x =
[[125 129 136 140 117 110]
 [130 122 116 120 136 146]
 [120 130 129 142 112 108]
 [141 126 125 123 130 129]
 [131 138 124 117 135 141]
 [127 130 135 131 119 108]
 [133 119 132 142 125 130]
 [128 114 118 125 133 136]
 [128 132 123 132 125 130]
 [129 121 127 129 133 127]
 [127 135 135 122 130 125]
 [130 134 128 116 128 129]
 [123 137 128 130 120 106]]
Indices start at 0.
(0, 0): 125
(5, 4): 119
(7, 4): 133
(6, 2): 132
(11, 1): 134
(1, 1): 122
(9, 1): 121
(1, 2): 116
(3, 3): 123
(5, 2): 135
(9, 0): 129
(2, 5): 108
(6, 0): 133
(1, 4): 136
(3, 5): 129
(5, 1): 130
(0, 2): 136
(1, 3): 120
(1, 0): 130
(10, 2): 135
(2, 0): 120
(10, 5): 125
(4, 1): 138
(7, 2): 118
(11, 5): 129

X =
[[129 128 127 126 128 128 128 127 128 128 128 128]
 [126 142 140 122 126 117 132 138 114 112 124 138]
 [127 128 128 129 128 128 128 129 127 127 128 127]
 [135 121 130 126 138 127 126 115 142 126 127 135]
 [140 137 114 131 142 144 131 121 110 121 126 123]
 [128 136 139 124 127 119 132 132 120 117 125 137]
 [139 101 124 144 129 113 153 117 130 144 117 123]
 [116 131 129 128 116 130 121 141 129 134 133 123]
 [142 113 126 127 145 128 129 105 147 129 127 136]
 [120 132 130 126 120 128 123 137 128 129 131 126]
 [128 128 128 127 127 129 128 127 128 128 127 129]
 [125 127 131 126 126 128 123 130 134 129 131 130]
 [128 128 127 128 128 129 129 128 128 127 128 128]
 [129 136 138 125 127 118 132 133 120 117 126 136]
 [129 127 128 129 127 127 128 129 128 127 128 127]
 [121 133 134 126 120 124 127 138 124 125 128 129]]
X[0,0]	129
X[:, 2]	[127, 140, 128, 130, 114, 139, 124, 129, 126, 130, 128, 131, 127, 138, 128, 134]
X[:, 6]	[128, 132, 128, 126, 131, 132, 153, 121, 129, 123, 128, 123, 129, 132, 128, 127]
X[14,8]	128
X[0]	[129, 128, 127, 126, 128, 128, 128, 127, 128, 128, 128, 128]
X[12,11]	128
X[:, 10]	[128, 124, 128, 127, 126, 125, 117, 133, 127, 131, 127, 131, 128, 126, 128, 128]
X[10,3]	127
X[15,5]	124
X[:, 4]	[128, 126, 128, 138, 142, 127, 129, 116, 145, 120, 127, 126, 128, 127, 127, 120]
X[9,6]	123
X[10,4]	127
X[14,11]	127
X[2,8]	127
X[5,10]	125
X[7,2]	129
X[:, 8]	[128, 114, 127, 142, 110, 120, 130, 129, 147, 128, 128, 134, 128, 120, 128, 124]
X[14]	[129, 127, 128, 129, 127, 127, 128, 129, 128, 127, 128, 127]
X[1,0]	126
X[3]	[135, 121, 130, 126, 138, 127, 126, 115, 142, 126, 127, 135]
X[11,11]	130
X[12,7]	128
X[14,1]	127
X[3,6]	126
X[15,8]	124
X[1,11]	138
X[2]	[127, 128, 128, 129, 128, 128, 128, 129, 127, 127, 128, 127]
X[3,9]	126
X[0,4]	128
X[5,2]	139
X[0,10]	128
X[1,2]	140
X[1,10]	124

data =
[[130 123 121 128 132 128 122 120 121 147 137]
 [123 128 132 123 109 131 117 119 127 108 101]
 [137 133 121 121 145 127 147 122 119 141 135]
 [131 134 108 130 139 148 133 137 109 127 125]
 [115 132 122 128 131 149 143 120 106 132 108]
 [143 132 111 126 137 119 125 100 139 136 152]
 [148 135 149 128 121 142 121 106 154 122 136]
 [119 109 118 124 126 120 109 123 131 135 127]
 [128 130 132 124 128 113 121 122 131 134 129]
 [138 127 120 106 128 121 140 122 132 135 140]
 [120 134 120 138 137 117 121 119 117 136 130]]
data[0, -11] -> 130
data[-6] -> [143, 132, 111, 126, 137, 119, 125, 100, 139, 136, 152]
data[-7, -7] -> 131
data[-9, -11] -> 137
data[6, 7] -> 106
data[0, -6] -> 128
data[:, -10] -> [123, 128, 133, 134, 132, 132, 135, 109, 130, 127, 134]
data[4, 10] -> 108
data[-4, 4] -> 126
data[7] -> [119, 109, 118, 124, 126, 120, 109, 123, 131, 135, 127]
data[10, -2] -> 136
data[-2, -5] -> 140
data[:, 8] -> [121, 127, 119, 109, 106, 139, 154, 131, 131, 132, 117]
data[9, 4] -> 128
data[-3, -11] -> 128
data[7, 10] -> 127
data[2, 4] -> 145
data[3, 6] -> 133
data[-2] -> [138, 127, 120, 106, 128, 121, 140, 122, 132, 135, 140]
data[3, 2] -> 108
data[-3, -3] -> 131
data[:, 2] -> [121, 132, 121, 108, 122, 111, 149, 118, 132, 120, 120]
data[6] -> [148, 135, 149, 128, 121, 142, 121, 106, 154, 122, 136]
data[-7, -3] -> 106
data[-3, 7] -> 122
data[3, 4] -> 139
data[2, 1] -> 133
data[:, -1] -> [137, 101, 135, 125, 108, 152, 136, 127, 129, 140, 130]
data[1, -2] -> 108
data[-5, 0] -> 148
data[:, 4] -> [132, 109, 145, 139, 131, 137, 121, 126, 128, 128, 137]
data[-5, -6] -> 142
data[10, -1] -> 130
data[:, 0] -> [130, 123, 137, 131, 115, 143, 148, 119, 128, 138, 120]
data[8, -1] -> 129

W = [134 137 152 138 125 125 135]
W[-7] => 134
W[4] => 125
W[1] => 137
W[2] => 152

arr =
[[134 131 125 152 118 117 106 134 131]
 [124 123 143 135 132 124 142 128 128]
 [124 125 130 143 122 114 104 134 126]
 [124 126 128 142 120 117 105 135 124]
 [122 127 144 130 128 126 142 129 135]]
arr[0][0]: 134
arr[3][6]: 105
arr[3][2]: 128
arr[2][4]: 122
arr[3]: [124, 126, 128, 142, 120, 117, 105, 135, 124]
arr[0][8]: 131
arr[2][6]: 104
arr[0][5]: 117
arr[1][2]: 143
arr[4][6]: 142
arr[1]: [124, 123, 143, 135, 132, 124, 142, 128, 128]
arr[4][0]: 122
arr[:, 6]: [106, 142, 104, 105, 142]
arr[3][7]: 135
arr[1][4]: 132
arr[:, 2]: [125, 143, 130, 128, 144]
arr[:, 8]: [131, 128, 126, 124, 135]

B =
[[126 145 139 127 133 133 126 154 122 127 104 121 135]
 [126 114 111 145 109 133 148 117 101 144 155 146 129]
 [132 110 131 125 131 129 114 117 123 139 143 120 144]
 [146 144 144 138 137 136 132 149 133 129 116 124 133]
 [113 129 125 128 126 118 137 131 119 123 120 134 108]
 [127 141 132 117 111 123 133 124 117 134 134 140 126]]
Rows and columns are counted from 0.
(0, 0): 126
(4, 8): 119
(4, 9): 123
(1, 12): 129
(0, 4): 133
(1, 3): 145
(0, 12): 135
(4, 0): 113
(3, 1): 144
(0, 2): 139
(1, 8): 101
(2, 0): 132
(0, 7): 154
(1, 1): 114
(2, 8): 123
(5, 1): 141
(0, 9): 127
(4, 11): 134
(3, 6): 132
(3, 3): 138
(2, 9): 139
(0, 5): 133
(5, 12): 126
